In the rows, 100 means zero.
One turn sends every row of this set to another row. A few are shown first. Where does it send the rows asked after them?
Z15: 106 112 115 76 90 102 109 96 93 91 90 127 114 94 95 112 72 87 110 106 75 89 111 109 95 85 100 76 79 112 95 93
Z574: 95 92 118 69 77 96 124 68 104 103 96 102 91 88 103 110 111 101 102 115 70 90 95 103 115 110 99 90 108 98 88 97
Z102: 91 91 106 71 105 93 109 85 89 110 113 119 100 95 98 92 115 117 104 122 92 116 113 114 107 87 87 78 90 104 96 111
Z29: 69 94 122 82 75 91 124 75 84 111 105 112 93 93 114 114 89 102 121 96 75 99 103 98 110 80 93 95 109 105 95 84
Z423: 102 89 128 64 93 82 117 94 91 84 104 117 89 105 88 92 98 89 103 95 61 102 110 85 96 88 93 96 88 85 100 88
Z266: 72 99 124 89 68 87 115 76 76 106 106 115 92 92 103 116 84 105 113 104 76 92 92 108 105 74 89 100 107 107 95 92
Z868: 89 97 115 75 102 91 111 70 98 103 89 119 98 107 99 86 69 101 109 105 79 105 117 127 104 85 90 77 110 113 89 92
Z867: 67 96 123 84 70 80 118 69 82 107 103 116 87 100 104 108 84 102 117 113 78 107 86 101 108 87 100 91 103 112 96 83
Z465: 98 100 110 67 104 91 105 98 84 109 116 110 100 100 103 82 115 106 102 109 90 106 124 119 103 86 92 87 92 102 97 110
Z836: 97 102 119 69 99 100 100 84 81 93 93 135 105 80 84 116 75 98 110 94 78 120 98 121 108 83 97 88 82 113 94 100
Z672: 95 99 118 65 97 85 109 91 86 82 116 121 87 111 95 94 96 87 103 96 52 104 104 91 96 94 95 92 85 91 102 94
Z675: 95 98 121 71 82 94 99 83 77 103 100 124 77 105 85 84 82 108 98 103 77 108 102 93 111 100 72 69 100 101 96 80
Z312: 112 98 115 84 81 113 111 100 102 98 84 107 80 87 102 121 100 89 99 112 83 95 104 108 122 105 91 88 90 109 102 98
Z718: 99 122 116 75 87 97 113 98 84 85 104 115 79 106 95 82 102 107 115 102 87 121 88 96 98 101 92 90 95 90 78 103
Z185: 93 100 116 64 76 87 122 84 93 80 85 114 97 103 109 107 77 91 111 94 102 129 104 112 103 96 103 74 97 108 104 107
Z67: 119 99 116 80 74 112 104 103 99 97 82 111 89 77 101 108 98 98 106 108 79 91 105 108 127 96 91 81 93 105 102 101
Z196: 109 78 131 83 93 107 118 97 82 99 99 129 94 93 92 115 90 100 112 102 79 107 102 102 129 107 95 79 86 97 81 98
Z772: 84 106 110 81 98 90 117 95 98 92 115 105 95 109 98 92 103 90 112 97 98 95 109 117 122 80 81 87 102 97 80 103
Z19: 95 89 116 76 102 84 111 100 100 113 114 113 98 96 104 91 110 114 105 121 98 113 109 115 102 88 84 92 91 98 97 111
Z667: 94 91 113 75 80 87 117 93 91 88 113 125 111 91 108 97 86 118 99 98 86 115 113 109 112 93 79 76 104 95 112 117
Z969: 98 97 112 70 103 82 108 90 87 119 110 121 100 102 101 94 117 107 104 121 95 107 115 114 113 85 88 86 91 98 97 113
Z246: 95 107 126 78 81 96 124 78 100 92 72 121 98 100 108 96 91 108 126 119 86 112 105 110 88 96 101 82 80 90 99 106
Z230: 82 90 117 77 90 97 100 96 83 110 112 105 86 87 127 107 95 95 119 105 77 111 94 118 96 81 104 100 92 108 101 105
Z854: 93 95 120 62 72 92 117 77 91 83 82 104 97 94 101 97 74 94 106 101 100 127 98 119 98 100 107 81 101 107 95 106
Z36: 107 94 120 88 88 105 111 76 86 94 90 125 71 107 91 96 93 117 108 100 72 107 102 93 113 82 83 92 116 109 84 88
Z463: 102 99 117 68 65 96 116 76 101 76 86 114 100 99 101 102 70 94 113 105 93 122 90 115 107 100 100 82 99 99 96 112
Z698: 112 114 105 75 86 98 121 84 78 95 106 111 88 95 102 101 101 117 97 115 76 112 91 103 91 75 95 85 96 94 78 116
Z740: 69 94 119 89 67 95 119 71 83 100 109 112 90 99 101 116 87 106 116 103 78 103 98 97 105 76 90 99 100 113 99 82
Z43: 93 122 115 78 85 98 119 99 74 119 110 117 99 89 89 114 94 96 111 118 97 108 98 107 109 95 97 91 78 104 79 90
Z194: 95 93 121 68 91 83 113 95 81 74 110 119 89 108 81 90 96 87 99 104 56 95 109 95 95 96 96 85 90 95 101 92
Z86: 95 101 120 72 94 80 110 93 75 84 106 122 81 101 94 98 103 93 101 98 55 100 104 90 92 79 99 89 83 99 106 86
Z358: 97 104 116 87 81 102 108 66 85 90 97 127 99 111 108 88 88 95 123 113 82 86 110 124 98 87 99 97 109 104 96 91
Z302: 119 104 108 78 75 121 103 88 100 99 87 109 85 86 105 109 103 94 107 109 75 97 104 105 128 96 96 88 88 106 99 96
Z892: 103 90 120 59 73 77 111 89 102 83 97 112 85 99 86 102 101 97 117 105 91 125 94 95 108 79 100 78 78 109 107 88
Z136: 92 95 123 75 80 96 108 88 75 94 87 110 89 110 91 104 96 73 92 101 84 94 126 101 115 91 91 101 87 96 113 99
Z535: 99 104 122 58 68 86 106 80 90 90 87 113 99 102 102 95 72 92 109 94 101 130 95 113 106 96 104 83 94 106 98 107
Z37: 104 105 112 64 100 92 106 93 87 88 97 118 91 101 102 112 92 93 89 89 79 105 101 87 81 78 91 98 107 114 94 99
Z691: 114 95 114 75 78 122 102 92 96 104 89 111 95 83 92 114 98 99 101 106 88 96 112 109 129 98 81 88 93 105 95 105
Z921: 90 120 112 76 76 99 106 102 94 104 101 100 100 103 81 93 98 91 114 114 83 99 105 102 124 96 108 86 86 121 80 96
Z33: 91 109 115 77 75 88 119 91 94 120 99 108 80 92 101 99 77 103 109 114 76 116 111 104 104 93 92 93 101 117 109 67

Z246 -> Z33
Z86 -> Z465
Z892 -> Z230
Where do these go?
Z718 -> Z43
Z672 -> Z969
Z358 -> Z675
Z312 -> Z185
Z194 -> Z102

One turn sends every row of this set to another row. A few are shown first. Where does it send the rows asked after them?
Z576: 102 105 93 87 87 94 103 90 118 93 110 109 101 104 112 100 104 106 93 127 104 68 90
Z233: 105 95 119 87 127 92 107 106 107 84 105 93 85 107 109 93 97 105 92 130 94 117 111
Z193: 83 105 112 97 98 91 92 98 96 86 83 111 87 96 87 76 108 105 92 118 103 93 110
Z228: 104 95 119 96 118 108 119 108 99 80 120 98 92 105 105 87 97 124 93 135 91 112 98
Z181: 94 107 106 80 88 101 110 102 85 90 117 115 106 97 95 96 113 112 93 99 102 99 94
Z10: 102 108 102 95 89 98 100 96 114 89 105 108 100 103 101 75 97 110 95 138 98 66 88
Z900: 102 95 109 88 115 99 117 104 111 88 119 99 87 107 111 115 97 110 91 126 96 118 97
Z211: 114 81 104 88 97 98 109 111 117 98 111 95 99 103 100 83 95 111 103 101 92 86 79
Z222: 108 107 105 75 98 82 97 90 113 91 107 106 102 106 111 85 99 91 87 122 103 73 99
Z702: 100 88 106 114 80 109 87 98 94 90 120 102 93 85 105 82 112 99 93 112 99 92 90
Z536: 96 92 98 112 86 97 80 96 106 95 100 98 88 82 111 93 107 95 84 109 103 95 92
Z870: 106 92 106 102 96 99 75 104 90 87 102 90 98 83 115 73 115 100 92 107 99 93 102
Z192: 107 109 118 106 115 103 83 97 101 80 105 80 86 102 106 79 98 110 92 121 87 120 94
Z329: 95 97 110 106 115 103 112 106 116 86 104 98 79 103 103 100 91 119 94 142 93 113 95
Z378: 105 100 98 109 87 107 82 110 94 93 107 94 103 78 112 78 107 113 94 108 95 95 82
Z486: 113 72 109 88 99 98 107 105 114 93 112 94 94 108 101 81 104 105 106 104 95 81 94
Z584: 83 115 94 97 96 94 92 108 103 93 77 106 94 90 94 90 105 120 98 114 101 96 99
Z240: 100 123 110 92 99 98 125 91 96 78 101 105 98 103 105 78 117 111 98 134 106 109 107
Z746: 110 82 99 91 102 92 104 106 124 99 99 93 95 96 104 85 91 114 93 101 94 86 78
Z884: 111 112 96 78 100 88 91 106 111 91 96 97 109 104 115 81 105 106 103 125 99 71 100
Z626: 111 109 102 82 97 98 103 98 101 86 112 103 113 99 113 74 104 120 92 126 97 66 91
Z834: 103 130 101 86 99 94 123 98 101 85 98 101 104 100 111 89 114 113 100 127 106 115 99
Z549: 97 125 106 91 103 90 119 90 103 82 89 102 94 101 109 84 116 105 95 132 108 111 109
Z898: 106 106 104 109 102 116 92 101 101 82 117 81 91 105 111 101 109 123 105 119 89 117 88
Z430: 102 108 107 109 105 104 83 99 113 87 104 82 82 106 106 103 100 104 102 121 91 123 92
Z967: 90 102 120 85 94 96 102 96 82 83 108 116 96 99 88 76 112 103 90 108 102 95 109
Z965: 95 129 99 98 97 96 123 93 107 84 91 104 97 97 107 88 110 114 96 136 106 112 97
Z310: 102 99 119 108 108 108 94 82 101 79 121 89 82 102 106 90 102 110 82 120 92 117 93
Z639: 110 100 112 95 111 107 93 90 96 80 121 81 92 106 118 102 113 112 93 108 93 119 99
Z257: 108 95 101 95 87 97 80 106 96 96 112 95 101 87 115 92 111 88 94 99 102 101 93
Z442: 107 68 108 95 104 97 105 97 116 90 102 94 87 103 103 79 104 112 99 109 96 77 98
Z948: 107 103 107 88 124 101 109 119 106 86 103 88 95 102 115 97 98 125 100 130 90 117 98
Z408: 100 124 105 88 93 96 128 90 101 83 106 107 98 104 107 92 115 105 97 129 108 114 102
Z878: 107 76 102 94 108 93 101 100 121 92 93 91 91 96 106 78 97 118 90 106 95 78 90
Z420: 90 117 91 85 91 97 100 111 98 95 97 108 106 91 100 104 109 121 99 101 101 101 90

Z222 -> Z576
Z834 -> Z549
Where do these go?
Z233 -> Z900
Z181 -> Z584
Z639 -> Z430
Z442 -> Z211
Z536 -> Z702

One turn sends every row of this set to another row. A few are shown first. Where does it send the rows asked after them?
Z350: 102 87 106 103 75 83 99 94 110 103 106 119 121
Z379: 88 89 99 97 112 68 118 99 90 97 93 114 95
Z997: 75 92 113 77 106 77 113 98 102 77 104 107 105
Z647: 86 79 91 106 99 100 124 95 97 96 95 118 95
Z716: 99 89 100 94 72 88 100 105 100 104 98 117 114
Z473: 94 90 104 118 106 92 126 100 102 76 113 109 111
Z998: 73 92 118 81 101 78 119 94 108 86 107 103 103
Z673: 116 93 91 97 104 81 95 96 101 88 112 115 91
Z301: 94 89 94 110 105 86 108 104 113 92 84 105 91
Z316: 99 71 89 96 91 78 106 75 105 78 109 113 106
Z487: 106 107 89 106 103 94 95 87 113 80 102 109 105
Z443: 103 104 101 98 79 106 107 83 104 80 105 117 108
Z491: 77 91 102 94 79 100 118 90 117 95 95 115 98
Z469: 108 103 95 108 97 94 94 91 104 76 96 105 109
Z476: 88 114 104 96 89 95 124 111 102 88 107 123 105
Z226: 91 89 107 109 90 68 109 97 108 74 90 104 116
Z890: 90 97 88 97 112 105 103 98 103 94 123 118 105
Z77: 89 89 105 106 104 81 117 98 109 77 129 95 106
Z2: 82 101 87 86 92 78 110 92 105 73 98 128 115
Z272: 82 71 93 88 93 82 113 89 110 84 123 106 117
Z321: 69 95 113 89 98 81 124 86 111 94 113 107 102
Z153: 99 113 90 104 102 85 99 86 121 87 103 112 98
Z990: 97 81 88 89 114 86 110 110 97 91 117 124 102
Z650: 81 81 99 93 104 77 115 97 113 94 129 104 117
Z631: 87 89 93 84 94 77 105 98 85 87 104 134 110
Z843: 96 84 127 104 96 85 108 104 113 95 109 101 99
Z915: 98 93 99 114 83 96 113 77 99 98 100 119 109
Z658: 88 86 107 104 75 77 98 88 103 85 103 105 123
Z413: 77 89 92 93 104 87 108 89 127 81 97 110 96
Z108: 107 112 100 99 96 88 108 114 102 88 115 119 94
Z444: 87 89 100 96 82 97 97 79 102 96 122 106 116
Z450: 88 101 92 80 80 76 105 105 97 102 95 107 100
Z75: 87 88 105 90 107 76 122 105 85 93 95 106 98
Z241: 85 86 108 90 104 83 126 103 82 85 103 104 101
Z952: 96 79 91 86 104 71 116 103 95 97 114 127 106
Z245: 111 106 92 102 90 81 104 108 118 99 115 108 104
Z832: 103 95 97 105 81 103 109 76 101 87 103 119 110
Z127: 88 97 103 83 96 74 105 98 112 90 123 91 95
Z514: 94 79 113 91 94 82 103 100 82 105 105 119 104
Z580: 107 97 106 101 89 84 102 111 124 91 113 99 101

Z321 -> Z915
Z514 -> Z673
Where do these go?
Z245 -> Z650
Z413 -> Z491
Z473 -> Z226
Z316 -> Z450
Z716 -> Z990
Z998 -> Z832
Z997 -> Z443
Z108 -> Z77

